50 stands for zero in the data rows.
Some points, each followed by its number:
59 64 69 68 59 64 63 66 66 57 59 57 58 60 63 58 52 55 54 54 53 48 54 47 46 47 48 49 42 51 44 43 40 42 36 34 40 39 39 41 38 39 41 34 34 36 30 32 32 31 34 40 31 47 41 42 37 41 43 42 45 44 41 37 50 46 46 43 50 50 52 56 56 54 53 54 54 57 61 57 63 56 61 64 62 67 65 62 66 64 66 65 0
49 51 53 48 53 50 43 48 41 42 55 41 44 37 37 37 36 37 36 35 40 35 33 30 40 39 31 35 30 35 34 33 41 40 41 43 43 38 37 42 40 43 45 40 41 38 52 46 43 51 51 50 57 55 52 59 58 58 54 66 59 54 64 62 65 65 64 62 66 64 64 61 66 67 60 64 66 67 61 65 52 60 66 56 63 59 56 59 56 57 57 54 1
58 49 47 58 48 51 44 47 46 45 44 43 45 43 44 42 40 41 42 34 35 38 45 39 31 40 28 34 38 34 33 35 34 32 34 36 36 35 37 35 36 39 43 43 44 53 47 46 48 49 47 51 53 54 52 59 54 58 57 59 65 61 61 71 60 63 65 64 66 63 69 68 64 69 62 68 73 65 69 68 62 72 65 65 59 53 55 63 55 57 55 58 2
42 40 41 41 43 53 53 49 57 56 57 61 60 64 63 68 67 64 66 72 76 78 71 68 72 77 74 74 79 67 77 77 77 79 74 77 75 74 64 69 76 69 75 63 68 63 64 61 60 69 58 61 53 57 52 42 45 43 34 41 40 36 43 33 26 26 23 31 24 30 26 21 23 21 21 22 19 25 26 24 20 28 23 22 30 27 33 29 34 33 35 38 3
47 52 46 47 49 47 49 54 52 56 51 55 54 63 54 55 57 65 65 60 68 60 66 67 65 57 65 69 63 65 60 65 66 61 65 64 68 60 57 57 58 58 52 56 57 54 51 45 48 54 51 44 51 52 47 48 42 42 50 40 42 36 32 42 38 33 43 33 31 43 38 36 44 40 27 36 27 34 29 45 36 39 45 42 42 36 44 40 40 47 37 44 4
42 38 32 37 28 32 32 34 31 29 24 29 28 30 28 33 28 31 33 35 35 31 41 39 41 42 46 40 41 40 46 45 44 55 59 51 56 56 54 57 56 57 60 66 63 57 64 65 65 66 68 72 70 73 65 66 63 75 67 75 69 70 73 74 63 66 64 64 68 66 63 61 62 66 56 62 52 50 54 48 55 51 41 46 48 45 45 44 39 40 43 33 5
40 36 40 40 39 43 41 43 46 42 44 45 51 43 42 49 50 51 53 48 54 54 57 53 56 57 61 57 64 57 69 60 57 58 60 63 63 63 59 61 60 66 66 68 60 55 62 57 60 58 64 61 58 60 54 54 53 50 55 60 51 48 55 52 48 44 41 40 46 45 45 36 45 44 42 38 44 48 37 32 38 38 39 35 42 36 41 46 37 38 43 38 6
55 55 53 52 55 55 49 51 52 52 45 42 45 46 41 50 45 48 43 38 43 39 42 34 36 40 39 36 31 40 32 38 41 34 35 42 37 31 40 44 43 43 38 36 42 38 42 49 42 45 44 50 47 52 50 63 49 50 52 53 53 59 58 60 62 58 59 58 61 63 57 59 62 60 62 57 60 66 64 66 68 68 63 62 63 59 57 57 62 57 54 59 7
29 30 28 30 33 31 28 26 32 28 38 29 31 31 36 31 37 36 28 41 38 40 41 42 41 48 42 47 55 51 58 56 59 66 59 60 64 64 68 68 63 66 63 72 67 65 65 69 75 72 73 75 68 74 72 65 70 65 65 69 67 66 69 60 63 66 62 53 54 64 52 56 55 57 46 53 44 44 40 42 48 44 40 37 45 37 36 35 34 33 36 34 8
58 54 50 47 52 50 51 45 47 47 43 49 44 44 44 40 38 38 36 41 39 35 41 39 35 35 42 36 32 40 30 38 35 32 35 33 34 39 35 40 39 43 43 48 40 42 48 44 51 45 46 45 57 52 48 55 50 56 59 59 53 48 49 61 62 62 60 62 58 68 63 61 61 67 67 64 60 65 61 66 61 59 65 63 62 61 63 61 62 53 51 53 9
52 57 63 60 56 55 60 61 65 68 69 63 68 69 68 67 71 79 73 68 69 67 67 68 65 69 65 71 68 67 64 64 57 57 60 62 59 53 51 52 56 53 48 46 51 42 41 37 43 41 42 38 36 35 38 37 34 32 31 31 34 32 24 31 24 28 29 31 32 27 31 26 33 34 39 38 39 28 36 38 38 39 35 43 40 44 48 51 53 52 54 57 10
58 65 61 56 62 60 65 62 62 60 58 61 62 55 55 57 54 51 48 47 54 50 52 50 43 49 50 37 52 43 44 40 40 37 38 41 41 39 41 37 37 38 38 33 35 42 33 37 39 37 40 38 37 40 41 36 39 42 36 41 47 45 43 42 48 44 46 48 50 47 53 50 49 48 51 48 54 54 56 56 56 60 59 54 56 61 57 67 64 59 57 64 11
60 65 60 61 60 62 52 55 50 56 59 52 59 49 47 43 40 42 49 42 38 41 44 39 36 37 34 38 28 33 32 32 38 34 36 24 35 37 28 32 29 34 32 34 40 37 38 38 38 42 45 40 40 42 45 46 46 49 53 58 47 52 62 48 56 60 57 60 68 65 63 60 58 66 70 69 63 63 60 66 68 68 67 69 69 75 72 64 67 70 63 63 12
66 61 61 58 61 60 61 68 59 51 51 48 52 56 54 52 51 44 42 50 46 49 43 42 46 44 39 41 41 41 44 35 39 38 33 39 37 39 43 37 38 38 41 42 39 39 33 40 36 41 38 39 39 45 43 46 47 49 53 49 50 48 48 44 53 54 49 57 52 56 54 52 60 58 58 60 57 61 58 60 61 59 64 64 67 62 66 66 57 57 64 60 13
50 47 41 49 45 47 44 49 46 50 46 37 49 41 41 39 45 37 45 46 42 36 41 43 46 45 38 49 47 39 43 52 43 50 42 53 44 50 49 50 47 51 48 52 53 49 54 58 51 46 52 51 49 59 56 59 56 55 56 62 59 56 48 59 62 50 63 54 56 59 61 53 55 53 58 53 53 57 53 52 48 46 55 56 52 62 51 52 45 48 51 49 14
40 33 32 31 30 30 35 38 34 37 33 37 36 41 33 43 47 35 40 42 41 47 37 53 52 49 47 49 51 58 51 55 49 55 58 59 55 63 58 65 59 50 57 63 64 60 66 71 60 58 63 62 60 61 69 69 59 59 63 60 63 67 65 56 51 56 55 55 57 54 49 53 54 51 49 51 49 49 40 43 42 42 39 39 40 44 38 38 34 33 37 31 15
54 55 49 50 47 51 55 49 48 55 52 52 44 45 43 46 46 45 38 43 45 48 43 40 46 48 40 37 36 41 39 46 40 39 44 43 47 46 45 49 42 44 43 52 43 52 49 50 44 51 48 55 46 51 53 46 49 52 53 52 50 52 51 50 56 57 57 59 56 62 58 59 63 63 61 64 60 60 50 61 57 50 59 57 62 58 62 55 55 52 59 58 16
44 45 47 38 45 41 37 37 33 39 39 41 34 30 32 34 35 38 33 34 29 35 36 32 35 31 32 38 30 35 34 41 35 40 36 43 44 42 48 42 50 48 48 51 52 53 56 52 54 64 52 63 65 57 63 65 67 72 58 66 66 71 69 64 64 72 65 66 64 69 71 67 66 64 63 64 56 60 64 60 62 60 58 55 51 59 55 48 49 45 43 45 17
53 47 52 51 47 44 48 50 45 42 40 43 46 39 44 39 47 39 40 37 40 31 38 42 34 41 41 43 41 39 39 34 44 43 38 48 42 41 40 37 45 44 44 46 50 48 50 51 49 50 57 50 53 54 55 57 54 59 51 56 59 62 56 59 60 64 56 64 59 60 54 58 61 57 57 61 67 57 60 63 60 63 61 57 58 60 57 51 57 54 55 57 18
73 74 76 71 74 69 70 69 72 73 68 68 62 62 64 60 63 53 54 52 51 48 50 50 40 51 40 37 37 39 37 40 32 35 33 37 30 25 37 25 28 29 28 24 27 31 21 32 24 21 30 29 36 24 30 39 31 32 33 33 40 40 44 43 46 51 45 49 49 46 60 50 54 56 63 54 62 70 67 66 74 70 70 68 74 73 67 76 72 70 73 77 19
32 33 45 42 38 40 39 40 37 44 43 39 48 45 44 43 56 47 53 50 54 51 60 53 54 62 59 58 54 66 64 58 63 61 66 56 67 72 63 66 66 66 68 65 58 65 63 64 63 61 59 60 59 57 60 54 58 56 59 57 55 50 49 47 48 50 50 41 40 47 41 42 43 39 43 39 38 39 35 37 35 38 33 33 37 40 40 33 39 33 39 33 20
40 44 35 33 42 40 38 42 39 43 39 41 36 42 44 47 42 53 43 47 44 43 53 46 50 52 53 52 57 50 53 48 55 60 61 53 56 56 53 61 56 61 64 55 59 53 61 62 63 56 58 62 55 62 59 62 60 58 56 64 51 58 58 58 53 53 55 52 51 50 51 56 49 50 44 52 47 44 49 41 47 45 40 39 43 38 39 37 43 37 39 32 21
51 50 41 47 48 44 46 35 44 41 46 41 41 40 39 42 44 38 40 40 41 38 42 30 41 40 37 39 42 40 44 41 47 46 51 42 42 40 45 46 49 43 44 50 50 43 45 47 53 54 49 57 57 55 60 54 59 58 65 65 63 60 62 62 61 60 62 63 60 59 59 61 61 63 64 63 60 63 61 63 59 57 57 59 53 56 49 56 49 54 51 50 22
54 62 62 60 55 49 60 54 58 49 44 43 50 46 52 42 46 42 32 33 47 43 43 41 37 38 39 38 35 37 32 29 33 32 28 34 33 31 34 35 39 39 40 38 36 34 30 36 45 37 45 43 43 42 48 44 45 48 42 54 54 55 59 57 55 60 67 66 61 61 62 58 61 54 64 67 67 63 67 74 61 64 74 66 63 61 66 67 67 63 58 62 23
61 58 48 51 52 53 50 52 54 46 49 52 54 47 45 49 44 44 52 41 43 45 38 42 43 40 43 42 46 35 36 40 40 38 47 39 36 36 43 35 45 44 42 39 37 42 40 42 47 48 47 51 54 44 46 50 54 57 50 53 50 55 57 55 52 60 59 61 56 64 56 62 62 59 63 61 59 55 60 65 67 63 58 56 63 62 58 63 64 57 57 59 24
Which five points above are nearest to each new point? Their numbers follow each, nearest first.
69 72 63 73 67 61 56 63 57 55 54 56 49 55 47 49 46 41 39 42 45 42 39 34 30 31 27 34 28 29 27 31 24 23 21 21 22 22 18 22 24 24 24 26 27 27 28 30 26 32 34 34 34 38 38 35 45 48 44 46 48 55 46 58 53 61 62 58 64 68 72 69 71 72 67 72 74 73 76 82 71 79 78 70 72 72 72 77 76 73 74 74 12 23 19 13 7
29 35 41 38 41 45 48 48 56 55 60 61 59 67 66 65 63 68 72 74 75 78 88 81 80 80 81 84 93 87 81 82 80 87 80 82 80 75 77 78 80 74 67 73 69 69 70 60 60 63 54 56 52 46 51 45 45 40 41 36 30 30 25 26 25 20 27 22 24 18 14 19 18 18 19 20 22 16 20  9 21 22 20 19 22 15 21 21 20 32 25 34 3 4 10 20 6
45 50 40 46 58 57 49 58 65 64 70 66 63 66 68 72 72 73 77 72 73 80 83 75 80 78 83 80 79 81 81 77 75 76 82 72 70 67 60 69 66 63 65 64 61 60 52 57 51 55 44 47 38 37 36 38 41 27 25 33 26 28 36 24 26 23 23 23 21 26 23 16 24 24 27 27 25 24 30 21 27 26 29 30 34 34 38 37 39 39 35 35 3 10 4 6 20
46 46 48 44 38 35 38 38 34 35 37 39 30 32 40 34 29 39 30 30 25 24 27 23 29 34 30 34 31 35 34 38 38 36 35 42 39 39 39 40 40 47 42 43 63 51 50 54 52 53 58 58 69 60 63 58 67 70 67 73 72 70 67 62 65 72 71 67 65 72 71 68 68 65 72 65 60 76 64 65 67 61 57 56 59 62 52 54 53 59 46 47 17 1 22 2 18
26 21 34 30 40 35 42 41 48 41 42 49 46 57 55 58 57 61 68 70 62 68 71 70 80 79 78 77 73 81 76 85 82 83 87 80 82 81 80 79 75 77 77 81 75 76 70 75 66 68 62 69 60 57 58 55 56 45 51 48 35 43 40 35 40 33 27 25 26 22 20 30 24 19 20 21 10 11 22 19 11 14 15 19 18 26 24 22 25 26 21 28 3 20 4 6 21
54 57 55 59 66 63 63 70 72 75 66 73 77 78 78 77 77 79 80 77 82 80 83 81 86 84 79 78 77 85 75 79 72 68 79 64 71 74 67 67 61 56 56 55 47 48 48 47 34 41 40 37 33 33 29 25 26 27 25 26 25 27 20 22 19 16 23 19 20 20 19 24 23 22 23 23 25 25 24 32 31 32 30 38 37 44 39 45 41 54 52 54 10 3 4 6 20
34 40 40 47 38 43 38 42 41 39 34 34 42 46 45 37 41 41 44 40 45 49 48 49 45 47 47 52 45 44 50 47 51 57 60 56 49 58 58 55 52 62 58 50 57 61 58 61 62 59 58 62 67 61 55 62 61 59 58 55 59 57 58 52 57 57 59 54 50 51 55 56 50 52 46 46 45 47 47 42 44 49 39 39 46 44 42 45 38 38 43 39 21 15 14 6 20
58 65 55 50 49 50 49 49 53 48 47 49 44 48 46 40 35 35 37 47 37 43 35 38 36 38 31 37 34 38 37 34 32 37 32 37 42 30 37 37 37 35 46 33 47 47 45 43 45 49 48 46 51 47 47 47 52 58 52 57 57 60 56 52 62 61 62 61 61 65 63 64 67 68 60 72 73 65 62 59 62 59 63 60 67 63 60 58 61 58 58 57 9 2 1 7 24
74 76 71 72 77 80 73 72 76 85 78 81 76 85 78 81 85 79 80 78 77 78 74 76 71 70 67 63 71 67 66 63 54 59 56 52 53 46 55 42 42 37 39 35 36 32 35 22 28 28 24 21 28 26 21 20 21 12 13 21 18 15 18 15 23 24 18 20 28 20 29 32 32 32 27 35 39 40 42 46 46 48 50 47 53 56 56 56 50 62 63 67 10 4 11 0 19
27 32 28 32 32 33 33 34 36 35 32 43 41 43 40 42 48 49 49 52 54 55 62 56 54 65 62 60 62 62 65 68 66 61 71 71 67 73 66 78 73 77 69 69 68 72 71 71 73 73 66 71 71 64 65 61 58 54 62 61 59 53 60 53 51 49 43 45 47 43 35 42 38 34 39 35 37 34 26 29 28 28 34 33 26 33 31 36 26 26 32 33 20 6 15 21 8
69 71 71 71 68 77 74 68 74 81 82 76 82 80 79 87 84 78 84 76 74 73 76 77 78 77 71 70 65 64 65 60 57 56 60 50 53 43 46 49 38 41 39 33 42 36 33 33 32 26 31 19 20 25 25 26 20 22 24 19 17 24 26 22 26 17 26 22 25 24 31 29 35 35 37 37 37 42 37 50 42 48 44 51 49 54 56 54 56 64 63 70 10 4 0 11 19
41 47 51 46 45 44 44 41 42 43 46 40 49 43 38 40 46 42 45 40 51 46 40 41 46 40 47 39 45 45 50 43 52 45 42 46 50 38 50 52 51 52 49 56 56 54 52 52 51 58 54 55 54 46 59 56 58 52 55 52 53 57 56 55 59 55 56 64 57 58 52 54 56 55 54 57 50 55 51 45 55 54 60 50 51 47 49 43 50 39 47 47 14 22 18 16 21
60 67 70 68 60 67 65 69 60 67 66 69 68 70 67 63 62 62 59 66 62 58 60 64 59 58 58 63 60 58 51 50 58 52 51 52 49 50 52 47 46 45 40 42 46 35 38 33 38 34 33 35 31 39 33 34 29 31 28 28 36 32 28 33 32 39 37 38 37 45 41 45 37 39 45 46 48 49 45 49 53 52 51 54 54 56 49 59 57 58 56 57 10 11 0 4 13
48 50 46 48 47 47 49 47 51 42 49 45 47 46 48 47 51 48 50 48 45 44 53 49 45 52 49 46 52 44 51 45 47 49 53 46 55 54 54 52 52 48 52 60 55 49 49 65 58 51 53 57 50 58 50 53 54 49 54 52 51 50 52 53 57 57 55 57 56 53 50 54 48 50 53 56 46 51 49 52 47 52 54 44 44 46 48 48 49 48 44 43 14 21 16 22 18
51 56 63 67 63 67 64 72 76 72 77 78 72 82 81 77 81 76 81 79 79 80 87 75 83 82 82 73 75 67 79 72 70 71 67 62 59 59 59 62 59 61 50 46 46 48 45 48 44 38 32 28 29 28 30 28 30 32 25 23 20 21 27 20 21 23 22 20 19 23 21 20 19 24 23 23 30 23 20 26 28 29 31 31 33 48 47 53 44 52 53 53 10 3 4 6 11
66 66 70 73 82 75 76 78 75 87 78 76 75 82 73 72 74 80 73 79 72 71 76 77 69 68 73 57 63 62 52 58 49 59 60 52 50 45 43 37 39 39 36 35 36 31 33 43 33 31 28 23 24 24 27 23 24 30 28 23 24 17 23 22 25 29 25 29 33 29 28 30 25 30 38 36 40 39 42 47 49 44 51 55 58 57 61 58 61 63 63 62 10 11 0 4 19
35 25 29 27 33 37 30 34 27 28 28 30 30 35 32 32 34 39 39 38 39 35 45 51 44 48 58 50 60 50 59 53 58 63 60 64 60 68 71 65 60 74 69 76 72 70 74 69 71 70 76 70 71 71 69 69 71 67 68 65 62 63 66 64 73 60 67 58 60 52 51 51 53 52 49 50 45 39 44 41 43 38 37 36 34 31 36 29 29 33 27 35 8 15 5 21 20
43 41 46 44 49 48 45 52 53 53 58 57 55 56 46 55 57 56 57 63 61 64 71 61 58 63 64 63 68 64 63 62 70 66 62 60 59 61 69 57 67 62 58 56 58 56 57 59 50 49 56 52 48 53 48 54 50 44 42 49 40 47 42 45 41 45 39 40 38 33 38 41 41 39 37 25 33 40 37 37 32 39 36 36 37 36 40 36 42 41 43 41 4 6 20 3 21
41 41 36 40 42 31 40 40 35 35 39 32 33 36 39 38 41 39 31 34 37 35 38 41 41 39 42 46 41 45 49 44 51 48 53 53 55 54 60 50 54 53 56 56 56 56 61 57 58 60 59 61 61 67 59 64 61 61 65 60 64 65 56 70 61 62 58 55 60 62 63 63 59 58 54 52 52 55 52 47 52 45 53 50 49 45 42 43 46 36 46 34 5 15 21 14 17
40 27 28 24 34 30 31 31 31 31 27 26 36 34 36 29 35 41 36 39 40 42 44 41 41 44 43 51 53 45 50 62 55 54 53 56 62 68 60 65 68 65 62 65 67 67 66 74 71 71 67 75 77 60 63 68 61 63 67 65 63 59 63 69 55 68 59 61 59 52 51 50 53 51 45 47 43 45 45 48 48 42 37 33 34 34 36 41 29 32 30 36 8 15 5 21 20
59 55 57 52 58 39 53 43 45 52 52 41 46 43 47 45 42 39 40 48 39 31 39 35 39 37 31 38 36 38 34 34 34 43 39 49 34 37 40 39 45 38 46 38 41 43 42 42 43 43 44 47 46 53 55 55 50 53 50 56 58 54 57 58 58 56 68 55 57 55 55 56 54 63 64 60 58 57 62 64 62 70 68 58 60 53 54 60 58 53 55 58 7 9 18 24 1
36 41 32 41 31 29 31 32 31 31 30 31 36 33 35 36 25 31 33 26 36 32 33 33 43 40 48 42 45 44 45 41 44 40 43 46 48 50 51 55 59 52 64 56 56 62 63 68 61 67 60 68 70 67 64 64 64 71 65 64 65 67 68 66 62 63 63 65 65 66 59 60 62 61 63 54 59 57 53 52 54 54 52 47 48 45 45 41 35 43 42 42 5 17 15 8 22
48 45 41 38 45 44 42 45 40 42 41 38 37 44 40 42 38 37 37 34 41 45 46 45 45 43 41 42 50 41 47 44 52 45 49 53 55 45 51 52 58 52 51 52 54 59 61 61 61 52 59 62 57 60 60 64 52 53 58 58 57 60 55 59 58 56 58 55 62 54 52 58 60 63 54 55 50 58 49 58 58 52 57 52 51 48 54 44 53 45 40 55 14 22 18 21 16
59 66 58 56 60 61 55 59 55 52 59 58 55 52 54 57 49 46 48 47 49 48 43 45 44 43 42 36 35 33 37 46 38 37 38 41 38 36 38 34 39 41 42 43 34 40 38 38 39 38 41 38 41 42 47 41 41 45 46 48 45 50 50 52 53 53 56 50 54 54 57 59 56 64 53 60 59 63 61 61 61 60 59 61 60 61 59 59 57 59 61 61 13 11 24 0 16
41 42 52 53 49 47 39 54 50 53 48 44 54 49 51 49 51 48 51 50 41 50 45 44 46 42 55 40 46 47 54 55 55 52 52 50 52 52 48 48 51 44 52 48 49 49 56 57 51 49 48 53 50 47 49 56 50 57 51 48 56 56 58 53 56 54 56 59 57 49 57 51 56 54 53 51 55 49 49 52 50 48 51 55 48 42 55 52 42 54 49 54 14 16 18 22 21
55 61 54 56 58 54 54 60 61 57 45 54 57 54 49 48 54 50 47 45 47 47 45 45 44 43 48 39 38 42 37 43 35 48 42 41 41 38 41 44 40 44 40 50 42 38 46 40 47 44 42 45 45 50 48 52 51 50 43 54 55 54 50 54 53 52 56 52 57 61 58 58 56 60 55 61 64 58 57 56 60 63 58 56 64 64 62 58 65 61 54 63 24 13 16 7 9
65 72 62 63 67 66 62 62 61 63 56 48 57 54 51 54 49 51 49 51 52 51 50 40 50 44 42 51 43 43 38 36 35 36 35 39 34 39 36 41 35 38 34 37 34 38 40 35 34 45 35 40 42 42 42 38 48 47 50 46 39 50 42 46 45 53 46 56 58 53 56 58 55 58 56 59 67 59 61 62 61 68 66 68 65 61 65 61 71 62 64 59 13 0 11 12 24
30 31 26 28 31 31 38 34 38 37 31 39 39 43 39 39 49 47 51 53 53 54 57 53 57 58 63 62 61 66 59 62 70 67 71 73 66 69 75 75 69 73 65 71 72 71 75 66 74 75 71 66 71 65 69 63 63 61 63 61 59 58 59 55 53 49 48 49 46 47 45 41 46 41 43 34 37 32 33 27 27 26 31 28 36 26 30 35 25 29 28 26 20 6 15 8 21
43 49 48 49 54 51 60 58 62 65 66 74 71 61 67 68 72 70 71 73 74 82 74 80 75 72 84 77 77 77 82 75 77 75 74 70 74 79 67 75 61 68 66 59 61 57 53 58 56 50 47 47 38 48 37 40 32 30 31 39 31 29 31 34 24 16 28 21 26 24 23 23 22 22 21 24 20 24 26 30 24 32 32 34 31 33 34 31 40 38 38 45 3 10 4 6 20
27 28 32 33 33 31 31 36 41 39 38 29 40 41 44 44 43 48 49 50 52 50 55 55 60 69 61 61 61 63 64 74 74 64 65 72 79 72 77 71 72 71 77 77 72 77 73 69 68 68 67 75 66 71 60 62 65 59 65 67 54 58 52 54 57 50 44 44 43 38 41 43 41 38 43 36 31 33 27 30 32 30 25 25 24 30 26 25 26 23 30 30 20 6 8 15 21
52 47 46 41 43 42 46 41 43 45 40 40 41 45 46 42 42 47 41 40 48 49 45 44 52 44 46 47 44 43 50 51 50 48 52 54 55 53 52 56 50 53 53 50 59 56 54 61 50 54 58 60 50 59 57 59 56 52 61 62 60 55 57 61 54 58 56 52 56 58 58 60 56 55 53 57 49 55 57 51 50 50 49 48 46 47 48 45 44 40 47 52 14 21 22 16 15
38 31 36 35 37 38 44 44 41 43 44 45 47 54 49 49 56 52 57 54 57 63 59 56 60 62 62 64 62 72 65 71 68 65 67 70 67 68 67 69 73 74 67 74 64 68 64 69 66 65 60 61 57 66 60 56 58 55 56 45 51 54 45 43 46 40 43 45 36 38 39 38 35 28 33 34 30 31 27 30 27 32 29 33 31 28 25 32 27 32 37 34 20 6 4 3 21
51 53 51 58 56 58 60 63 62 62 72 69 68 72 66 73 73 72 79 77 71 73 77 77 76 75 75 73 76 77 73 72 70 70 64 63 72 71 62 59 58 64 48 54 54 53 49 47 47 42 38 42 39 35 42 35 38 31 30 37 35 25 28 28 22 23 29 27 18 22 26 23 22 26 25 24 29 31 34 28 27 32 38 31 35 38 41 39 40 45 49 45 10 3 4 6 20
42 46 46 48 41 48 43 44 50 57 60 56 54 49 57 61 59 61 61 62 62 61 62 63 65 63 61 70 67 75 65 71 56 62 68 61 61 57 64 63 62 60 61 56 57 59 55 50 63 55 52 53 51 62 51 47 53 46 44 49 47 44 46 37 43 39 44 35 40 35 40 36 37 35 40 39 36 43 39 33 41 44 36 45 35 42 40 38 38 44 38 40 4 6 20 3 21
64 71 70 74 73 75 74 77 72 70 79 72 73 84 77 69 75 81 71 71 75 71 71 70 66 63 59 56 60 60 61 58 62 52 55 56 51 50 48 46 44 44 39 45 35 34 36 25 30 36 27 36 27 31 28 25 23 27 22 16 21 26 23 24 26 21 27 34 32 35 33 32 33 31 41 38 42 42 47 49 38 49 55 53 51 53 53 64 61 61 64 62 10 11 0 4 19
43 46 46 38 37 45 46 48 46 47 48 47 43 41 41 46 47 48 44 44 47 45 44 43 48 45 46 44 50 52 45 47 44 45 53 48 57 51 51 53 55 52 55 56 54 60 52 57 57 51 57 52 58 61 54 55 60 61 56 61 58 57 55 58 58 55 54 51 58 59 54 52 54 54 51 47 51 48 53 51 52 52 48 44 49 52 51 45 41 49 48 40 14 21 22 16 15
42 44 42 47 56 52 58 63 55 65 61 72 70 67 78 79 79 73 76 83 73 84 84 79 83 84 86 80 85 85 81 82 80 79 70 75 80 68 69 71 70 62 65 60 60 57 53 53 46 53 47 38 48 45 40 41 27 28 36 31 27 31 26 24 16 23 19 17 17 14 15 14 15 16 16 18 20 18 19 22 21 21 22 28 27 26 36 32 29 37 40 44 3 10 4 6 20
41 41 33 45 36 40 41 37 32 29 33 32 32 33 34 31 34 35 37 33 32 33 31 37 37 38 35 38 39 42 44 38 39 45 46 44 45 47 51 48 52 46 52 49 58 57 55 54 56 64 61 62 65 61 60 65 63 61 63 70 65 69 63 72 67 69 68 67 66 63 63 64 56 62 62 58 63 62 53 57 55 51 57 48 52 49 39 51 42 43 50 45 17 5 22 18 14
57 53 60 58 60 52 53 58 52 53 55 55 50 55 59 52 49 57 49 52 47 46 48 45 44 47 51 45 45 38 43 47 41 48 45 43 41 39 40 42 40 40 46 41 42 41 44 38 44 39 43 38 45 41 42 47 52 49 42 51 49 47 46 50 53 46 54 57 49 57 48 59 52 49 57 55 54 56 56 64 57 55 58 64 60 57 61 61 58 60 57 59 13 11 24 0 16
48 44 51 54 53 48 48 47 47 49 45 44 49 44 47 48 53 43 46 46 45 42 47 46 46 45 44 48 43 45 42 47 43 45 51 47 46 49 45 50 51 47 53 43 50 51 55 48 57 47 48 55 60 55 57 53 56 53 51 56 56 54 60 51 50 54 54 56 50 57 54 51 58 53 55 50 50 55 52 58 51 53 53 56 46 46 54 54 55 52 49 55 14 16 18 22 24
37 31 31 33 32 24 29 29 29 29 30 31 30 33 26 32 35 30 31 31 39 35 39 38 39 43 41 40 43 53 43 42 55 46 52 56 56 56 58 53 62 62 61 63 57 64 63 64 61 70 66 62 72 68 70 69 66 66 69 67 66 69 72 71 67 70 58 64 60 62 58 57 62 56 54 56 50 50 55 52 50 46 47 39 46 45 41 39 36 32 36 40 5 8 15 21 17
35 37 39 37 41 42 43 45 47 56 45 57 58 61 51 59 60 68 67 68 66 68 71 72 73 71 77 71 72 73 73 79 82 77 73 78 77 72 78 75 75 71 73 65 72 62 67 72 64 62 63 66 58 54 55 53 47 46 46 44 38 37 39 42 38 34 27 33 29 28 32 29 29 25 27 21 19 23 24 26 29 26 24 23 24 29 25 28 28 34 33 34 3 4 20 6 10
63 59 63 58 58 61 68 60 59 60 58 57 53 43 52 48 50 46 49 53 45 45 39 46 42 40 36 35 35 38 42 33 32 32 36 37 39 31 38 28 32 40 33 29 34 34 39 37 36 40 39 34 44 42 50 38 39 39 42 45 41 47 51 52 48 53 53 55 56 51 59 55 55 59 60 67 67 63 61 66 67 63 60 67 65 65 73 61 63 68 65 69 13 12 23 11 0
42 44 42 51 56 56 59 58 64 61 69 71 66 69 77 78 81 75 76 83 85 87 85 85 85 84 84 85 82 83 89 80 76 81 77 78 78 70 73 66 74 64 70 57 61 60 56 53 48 53 51 44 45 41 39 35 35 29 31 30 27 26 28 28 24 25 17 19 15 12 15 15 15 16 21 18 12 13 15 22 18 24 19 29 33 27 34 31 37 35 40 38 3 10 4 6 20
75 74 70 74 70 75 69 69 67 65 66 63 62 68 58 62 55 55 56 50 53 55 48 48 44 47 41 44 38 36 41 35 29 40 35 35 30 36 34 31 35 27 24 33 33 30 26 28 33 28 29 36 31 27 27 30 39 34 42 44 43 39 37 44 45 45 53 49 53 55 51 56 53 60 60 64 56 61 64 67 69 69 59 68 66 72 74 68 72 70 72 74 19 0 11 13 12
50 39 46 48 51 55 50 58 54 66 56 54 64 65 63 71 70 76 66 75 80 75 78 76 74 78 80 78 79 77 82 75 88 74 73 78 79 71 66 67 65 64 66 67 65 61 58 59 53 58 54 50 41 45 45 42 37 35 37 32 32 35 32 23 24 27 30 25 18 22 19 25 23 26 23 21 15 21 21 24 32 33 25 30 26 23 29 33 31 40 39 39 3 4 10 6 20
74 78 79 81 81 82 76 81 78 78 82 80 81 84 85 77 79 75 73 78 74 80 73 68 63 51 68 68 58 54 65 54 53 44 43 52 42 37 40 35 30 34 35 27 32 27 30 29 25 24 27 17 17 21 24 21 22 20 22 17 25 21 17 17 24 29 22 25 23 29 34 32 33 43 34 39 42 51 50 52 50 53 58 60 66 63 66 70 75 69 69 73 10 19 0 11 13
43 48 49 58 58 53 60 59 61 66 66 69 66 63 70 72 75 72 73 81 71 80 79 74 80 76 75 75 86 79 74 69 82 77 77 76 65 69 68 68 65 66 62 63 60 62 51 47 56 54 48 48 42 36 41 39 39 33 34 26 34 27 25 26 25 22 26 26 20 25 23 19 17 22 22 20 20 22 20 24 28 24 24 32 30 30 29 37 36 41 43 43 3 10 4 6 20
45 39 46 42 45 36 44 47 34 38 37 35 32 29 34 35 37 38 32 34 34 30 31 37 38 28 31 40 36 35 40 34 42 36 41 37 46 43 43 42 47 45 49 44 49 60 52 50 53 57 61 61 66 68 65 66 61 63 64 66 68 73 66 71 76 61 69 63 69 66 71 65 62 63 65 65 61 61 65 56 66 54 65 50 55 53 49 53 50 53 47 46 17 22 1 18 2
23 16 23 23 23 28 25 27 30 33 29 41 38 37 46 41 49 48 49 52 55 51 51 64 55 66 64 68 72 71 68 79 70 74 76 75 79 81 86 79 83 76 81 82 80 78 78 73 76 78 76 76 72 67 77 64 67 64 63 66 61 53 54 49 53 46 47 61 38 40 41 35 34 30 26 34 29 27 22 26 25 19 24 23 25 18 20 17 17 18 25 25 20 6 8 15 21
66 64 71 72 70 68 72 67 70 74 80 78 68 74 74 73 69 72 78 79 70 70 69 73 73 65 67 63 61 58 60 59 58 52 53 56 52 44 43 47 42 40 36 36 36 32 35 36 32 30 36 27 30 26 27 29 31 27 29 22 22 23 29 25 34 29 32 28 29 37 35 44 39 39 34 35 40 35 47 47 49 48 54 52 56 59 60 61 57 61 61 66 10 0 11 4 19
63 54 59 62 59 56 50 51 46 51 47 52 50 43 42 48 46 43 42 38 48 41 38 43 38 39 38 41 36 42 35 33 28 35 39 37 44 34 42 39 38 40 40 39 40 42 42 43 40 41 47 39 43 51 46 50 52 53 54 59 50 53 55 57 58 58 57 56 59 55 58 63 67 58 64 67 64 64 63 65 67 63 64 61 67 60 62 57 58 61 57 60 7 24 9 23 13
43 44 48 49 50 40 41 40 34 40 37 35 40 35 40 38 51 40 40 40 36 30 34 46 35 42 40 42 43 41 43 46 48 43 45 44 48 46 47 46 51 53 56 51 44 54 51 51 53 48 50 59 58 50 62 61 62 64 58 67 64 63 63 58 61 66 64 61 67 56 61 61 66 62 55 53 59 59 56 59 51 56 53 52 54 50 46 52 45 54 50 45 22 18 14 17 1
58 69 67 67 68 70 64 68 69 68 73 77 68 75 74 60 69 69 71 75 73 70 66 68 63 71 65 65 59 50 64 52 58 57 55 53 54 49 44 44 42 37 43 46 43 42 39 27 42 34 37 28 30 25 31 29 27 38 28 24 29 31 23 29 37 31 29 28 37 27 34 32 40 34 44 41 44 34 47 44 51 47 46 49 43 50 53 54 53 62 53 54 10 4 11 0 19
